128 stands for zero in the data rows.
Here are some points, each followed by its number:
[125 141 177 117 255 93 138 122 134 122 51 159 113 140 166 150] 0
[188 77 188 61 199 137 128 89 167 122 5 187 131 130 127 112] 1
[142 100 104 142 90 209 92 158 142 172 76 100 102 87 119 91] 2
[118 99 132 156 179 89 128 154 135 119 77 122 119 99 155 172] 3
[164 123 166 38 175 121 98 93 62 116 35 155 133 177 101 132] 4
[130 100 118 175 133 106 163 132 195 112 157 137 119 79 161 158] 5
[162 56 169 101 175 90 124 122 141 111 39 158 140 103 120 160] 6
[117 93 128 133 156 161 104 141 143 128 71 112 128 107 124 132] 7
[101 150 140 124 143 105 152 96 105 118 104 127 119 157 134 145] 8
[109 116 96 169 176 123 122 173 106 114 149 78 109 84 176 174] 9
[123 108 90 154 97 134 112 184 131 152 119 101 122 76 120 143] 10
[146 95 111 111 125 255 109 93 122 92 143 100 122 134 144 84] 11
[127 196 157 140 134 37 154 126 158 157 177 183 131 154 127 102] 12
[116 118 152 161 140 80 122 132 195 144 134 150 142 119 115 131] 13
[118 159 123 130 113 72 150 130 92 138 109 132 130 143 108 148] 14
[127 95 105 199 66 132 147 182 227 202 56 146 114 44 113 122] 15
[120 122 120 155 124 135 123 135 173 137 159 121 127 99 139 126] 16
[133 117 133 67 169 152 94 89 49 62 100 108 148 183 123 143] 17
[143 108 104 93 83 219 94 134 99 142 82 120 131 113 87 86] 18
[189 50 131 74 14 173 107 87 140 91 255 140 147 127 106 80] 19
[97 146 132 138 136 144 164 72 125 95 189 111 114 149 170 133] 20
[127 136 159 118 45 68 158 125 176 162 127 179 133 159 85 127] 21
[123 119 157 145 142 124 122 86 182 107 192 146 148 153 135 116] 22
[115 114 123 165 121 132 136 144 167 138 179 123 131 103 153 127] 23
[110 101 122 162 108 134 137 142 192 130 191 118 124 99 153 120] 24
[104 121 104 127 161 89 143 142 85 96 103 109 141 122 133 175] 25
[169 113 206 84 154 111 137 74 153 116 145 188 137 174 144 103] 26
[145 112 147 100 110 120 124 115 129 116 170 138 150 133 114 129] 27
[131 101 90 182 44 220 125 158 230 188 135 113 101 54 123 70] 28
[131 167 133 99 211 108 122 138 59 122 59 124 124 153 136 148] 29
[131 103 122 158 166 60 165 143 169 121 83 158 145 82 141 181] 30
[140 125 147 119 172 161 131 128 170 138 122 142 116 116 150 108] 31
[84 163 93 194 128 89 144 188 138 176 95 107 111 88 134 160] 32
[111 123 128 188 155 73 145 148 160 119 233 120 112 96 178 155] 33
[138 174 141 117 111 107 128 127 134 147 186 148 121 153 132 100] 34
[92 147 89 171 92 165 114 160 158 149 180 98 125 109 136 113] 35
[88 195 117 165 110 110 145 125 148 130 242 115 112 158 151 106] 36
[152 136 143 131 109 124 117 104 149 159 132 144 120 124 114 97] 37
[181 155 195 64 147 28 142 112 129 161 83 220 147 162 90 106] 38
[77 171 100 238 114 147 172 132 218 184 220 107 88 90 169 118] 39
[140 120 116 78 103 161 99 116 88 123 81 122 130 158 106 109] 40
[110 141 137 142 196 108 117 126 122 115 94 117 127 142 131 152] 41
[133 133 132 144 135 149 125 154 185 177 116 142 118 90 131 96] 42
[123 155 139 145 92 107 136 116 140 146 179 148 134 139 115 100] 43
[139 122 96 159 40 107 149 140 174 121 246 135 152 98 126 115] 44
[96 199 146 157 181 94 145 121 122 129 206 125 114 166 195 128] 45
[122 92 95 166 101 142 141 157 152 118 156 110 118 76 145 153] 46
[135 164 135 88 155 109 123 149 66 139 99 136 137 158 117 127] 47
[126 133 121 143 76 163 154 105 196 124 184 130 109 140 149 123] 48
[142 117 126 134 85 121 138 130 156 140 101 142 126 123 113 114] 49
[184 61 187 40 173 81 119 66 81 58 81 162 159 168 108 155] 50
[85 200 115 173 111 106 143 132 143 131 233 108 117 154 170 123] 51
[124 97 120 176 137 106 159 138 185 122 153 134 117 85 153 159] 52
[126 127 128 85 159 164 99 97 62 65 140 98 141 174 138 141] 53
[91 135 91 200 134 63 164 185 136 150 105 130 135 69 141 179] 54
[103 161 118 131 190 182 109 138 88 114 126 84 101 148 178 133] 55
[145 91 105 120 110 179 123 151 132 150 0 113 108 99 105 141] 56
[129 163 134 121 152 168 131 135 138 128 187 125 113 129 167 99] 57
[142 94 153 103 180 134 132 126 103 139 0 140 126 121 105 148] 58
[130 166 108 135 174 165 128 166 139 154 120 116 99 102 156 111] 59
[115 194 159 139 140 41 165 133 140 155 210 169 136 159 142 113] 60
[75 200 150 177 156 24 153 134 134 143 185 144 138 157 141 152] 61
[97 169 84 109 168 148 119 129 15 75 110 64 120 164 144 174] 62
[92 174 132 137 128 96 134 120 102 112 209 128 142 160 132 134] 63
[124 108 96 149 100 139 106 183 128 150 124 109 127 84 122 143] 64
[139 127 117 113 53 153 135 116 126 160 106 128 121 133 85 104] 65
[121 131 126 150 92 127 153 133 165 180 80 136 112 103 98 125] 66
[99 240 166 163 159 0 155 121 73 157 184 164 138 189 122 142] 67
[109 170 125 103 118 75 145 107 59 109 105 128 133 184 103 156] 68
[118 92 98 175 93 141 150 152 179 124 175 109 121 70 154 142] 69
[74 171 86 137 123 177 133 121 66 108 159 67 106 146 148 141] 70
[125 106 115 174 136 107 159 140 190 117 167 131 118 85 158 154] 71
[110 76 52 141 86 255 111 163 130 127 80 43 88 79 152 120] 72
[66 134 63 194 176 217 105 162 123 85 220 24 98 99 202 148] 73
[163 116 136 124 55 124 132 127 142 156 126 156 133 126 89 91] 74
[114 162 140 96 148 118 122 88 88 79 187 121 148 187 127 125] 75
[104 110 113 158 174 104 134 155 110 106 176 102 112 103 173 164] 76
[103 125 101 155 105 182 112 135 140 113 206 84 123 126 151 106] 77
[181 72 139 84 86 148 95 107 141 109 135 145 142 118 105 112] 78
[122 122 149 135 124 99 113 97 148 113 141 145 151 160 107 119] 79
[109 91 98 158 93 144 114 187 134 150 134 94 126 75 123 136] 80
[161 71 153 82 147 170 100 89 137 91 79 137 143 134 114 124] 81
[80 183 103 155 116 101 121 128 92 109 234 90 133 168 135 134] 82
[107 118 106 171 179 108 128 170 111 117 157 93 111 85 180 178] 83
[112 150 145 119 205 105 126 153 91 150 24 128 103 141 148 145] 84
[123 191 161 133 134 44 161 138 140 161 199 174 141 161 129 108] 85
[39 190 79 163 219 165 102 124 37 51 231 20 117 184 193 168] 86
[156 62 145 81 104 192 83 99 154 117 87 135 150 135 92 100] 87
[116 109 123 175 178 67 174 151 160 121 80 156 145 84 149 183] 88
[153 119 140 60 97 165 101 125 76 125 89 131 139 158 92 114] 89
[155 107 167 142 172 127 157 143 240 181 90 181 119 81 153 104] 90
Which three points above are nearest to each new point? Their numbers follow each, nearest first.
[137 131 122 132 55 167 143 98 208 121 168 133 111 137 134 123] 48 24 16
[130 124 98 138 99 221 87 166 128 174 82 95 111 87 111 97] 2 18 64
[123 97 136 111 171 141 105 137 89 113 19 119 130 130 125 152] 58 7 84
[116 113 158 136 136 131 124 74 195 105 194 145 149 144 135 108] 22 79 27
[83 170 107 149 105 102 121 127 99 109 250 97 135 156 137 127] 82 63 36
[156 73 121 163 9 120 155 133 255 149 239 164 150 53 114 98] 44 24 69
[164 140 175 95 142 111 140 96 154 130 169 179 138 154 130 97] 26 34 27
[89 246 165 159 167 0 165 109 62 153 187 169 142 197 123 148] 67 61 60
[137 103 141 83 148 146 125 120 93 149 0 132 120 124 79 154] 58 56 4
[194 73 191 56 190 144 130 101 157 132 4 191 138 125 119 115] 1 6 58
[81 161 91 195 118 100 147 195 133 179 90 108 105 88 138 163] 32 54 10
[105 149 129 139 129 144 162 74 132 95 165 109 110 151 152 126] 20 8 57
[93 195 148 149 189 106 139 114 119 115 210 124 114 166 190 128] 45 63 51
[160 117 180 45 187 118 116 101 49 104 41 152 142 193 115 132] 4 50 17
[138 135 125 123 69 165 144 94 195 123 163 140 107 144 128 114] 48 37 49
[116 163 128 129 107 69 145 137 80 140 108 139 133 151 107 152] 14 68 8
[119 98 127 156 183 88 133 155 127 126 76 121 120 96 152 176] 3 88 30
[113 158 139 100 148 109 123 87 79 83 173 125 149 188 132 136] 75 63 53
[115 156 136 107 151 100 123 90 78 83 170 124 141 183 133 141] 75 63 53
[126 111 111 130 139 164 120 140 124 119 51 108 113 114 125 145] 7 56 58
[129 151 129 122 168 175 127 142 135 128 176 130 111 130 171 101] 57 31 59
[172 131 166 41 172 114 106 102 58 114 30 163 141 176 110 131] 4 29 47
[136 94 137 97 150 144 122 121 99 153 0 130 115 123 80 152] 58 56 7
[150 137 158 128 114 125 119 106 165 150 129 151 122 137 115 93] 37 49 79
[65 139 71 195 196 204 112 158 111 78 232 24 101 106 208 156] 73 86 9
[185 53 133 68 28 173 102 95 136 88 255 134 152 129 110 82] 19 78 27
[154 122 149 106 164 169 124 109 149 119 112 137 112 131 159 111] 31 81 57
[163 52 164 109 166 93 132 123 136 115 36 156 142 106 119 157] 6 58 3
[156 56 169 95 174 87 131 120 144 110 39 158 137 110 125 159] 6 58 1
[161 54 176 93 177 93 126 114 143 110 33 164 141 109 116 164] 6 58 1
[125 116 156 145 141 129 127 78 189 98 186 135 146 149 141 113] 22 79 27
[124 104 113 110 142 176 129 125 110 104 79 100 118 124 133 144] 7 40 81
[131 96 138 94 152 147 127 113 93 151 0 127 116 126 85 148] 58 56 7
[106 127 95 129 157 103 142 150 76 97 111 102 135 120 142 176] 25 41 76
[88 133 82 205 127 66 160 201 144 159 127 122 132 63 143 180] 54 32 88
[125 107 160 153 132 133 123 85 195 99 178 148 143 145 137 108] 22 79 16
[193 55 131 68 27 176 103 103 141 92 255 133 150 139 102 83] 19 78 27
[117 111 160 154 133 131 128 86 190 108 204 146 150 147 142 113] 22 79 24
[140 85 58 124 71 255 97 163 144 136 54 58 88 78 129 113] 72 2 18
[119 82 51 134 69 255 116 164 130 136 90 49 91 81 144 116] 72 2 18
[146 119 132 128 86 131 130 127 154 149 117 139 133 116 100 127] 49 74 37
[74 167 83 149 112 172 134 120 80 116 161 64 103 138 143 127] 70 77 55
[143 114 129 138 81 128 142 129 168 154 111 146 129 115 108 115] 49 74 66
[139 128 153 76 141 100 126 75 71 57 237 125 153 185 143 144] 75 63 53
[96 194 152 149 185 103 136 113 121 120 199 122 113 171 193 129] 45 63 51
[93 175 131 135 134 92 124 117 101 112 205 122 143 170 135 128] 63 82 75
[120 120 118 118 177 78 141 146 63 91 87 120 143 134 130 187] 25 41 29
[137 104 114 126 106 90 149 129 127 105 147 144 149 103 124 154] 27 49 16
[152 59 168 101 172 85 125 126 136 103 53 154 138 107 121 162] 6 58 3
[112 163 126 133 167 157 134 136 122 117 203 116 109 142 182 103] 57 20 45
[130 139 119 140 72 171 146 100 192 120 186 125 108 141 149 126] 48 24 16
[188 141 200 52 154 77 145 76 133 126 148 205 148 178 115 93] 26 38 27
[100 124 126 193 161 77 151 148 153 122 233 115 112 101 183 164] 33 76 71
[89 174 87 189 133 104 144 197 132 173 83 102 108 89 129 161] 32 54 10
[101 142 117 128 207 195 103 146 76 116 113 74 95 146 184 133] 55 59 70
[86 177 57 162 92 111 140 162 68 93 255 72 139 132 151 157] 82 51 63
[147 103 100 104 81 223 92 147 100 147 60 117 128 122 83 85] 18 2 40
[144 105 161 149 178 134 152 148 234 183 82 166 111 83 162 101] 90 42 31
[96 141 78 198 129 71 162 191 142 150 105 130 129 65 133 181] 54 32 88
[194 74 181 69 170 168 131 111 190 143 35 179 128 118 123 87] 1 81 6
[123 119 106 126 142 159 124 144 106 119 59 100 111 110 129 151] 7 56 25
[126 111 140 63 173 154 99 84 47 56 102 108 147 192 125 141] 17 53 4
[144 102 109 102 84 230 101 143 98 149 71 121 133 114 89 85] 18 2 40
[184 50 127 67 30 176 99 88 132 80 254 126 145 131 112 85] 19 78 27
[67 133 72 194 176 216 106 165 124 96 215 27 105 102 201 152] 73 77 9
[132 166 126 132 157 161 132 139 135 130 201 127 116 133 166 101] 57 34 77
[88 155 86 187 127 106 139 194 143 171 79 103 105 86 129 158] 32 54 10
[124 128 126 136 72 174 157 102 191 119 184 133 113 143 144 122] 48 24 16
[151 132 149 133 105 127 117 111 155 155 127 147 119 125 115 97] 37 49 74
[123 156 129 122 165 164 128 128 136 124 175 124 114 135 167 96] 57 31 59
[124 109 97 141 95 216 89 157 135 166 82 102 106 79 119 93] 2 18 64
[104 154 74 150 130 81 146 182 76 116 134 110 149 109 132 181] 25 14 54
[120 160 116 141 99 66 150 134 100 141 105 146 138 147 107 143] 14 68 8
[110 150 115 134 183 196 109 143 98 123 137 81 98 135 184 127] 55 59 57
[98 160 88 157 100 170 102 146 143 137 175 97 123 112 126 113] 35 77 16
[111 232 162 142 154 0 156 114 77 155 171 158 140 187 118 140] 67 61 60
[127 135 123 133 75 161 147 103 189 114 158 144 109 148 144 120] 48 16 49
[130 131 129 131 69 164 145 107 203 126 180 139 113 146 133 118] 48 24 16
[121 162 123 139 105 73 146 136 104 141 113 144 132 149 110 139] 14 8 68
[164 41 143 139 58 201 108 118 255 152 129 153 131 72 108 74] 28 87 78
[141 113 142 42 134 110 120 75 57 81 24 146 147 191 86 139] 4 17 50
[150 67 126 175 12 120 165 131 255 151 230 177 150 57 115 92] 44 24 69
[115 153 129 131 113 69 150 133 106 140 104 142 137 144 109 139] 14 8 68
[98 142 81 190 135 72 163 199 135 151 114 123 138 71 140 180] 54 32 88
[128 105 108 95 155 173 98 121 62 72 147 75 122 132 158 149] 53 55 17
[120 153 124 137 114 64 147 139 97 149 93 138 136 148 99 142] 14 68 8
[145 101 126 86 149 89 143 108 75 71 82 149 163 132 117 182] 25 50 68
[90 236 165 156 161 0 162 126 64 160 175 168 131 183 123 141] 67 61 60
[94 178 130 137 130 96 127 118 99 110 193 118 141 174 127 129] 63 82 75
[135 123 96 147 97 207 92 162 162 179 94 92 105 77 118 95] 2 42 64
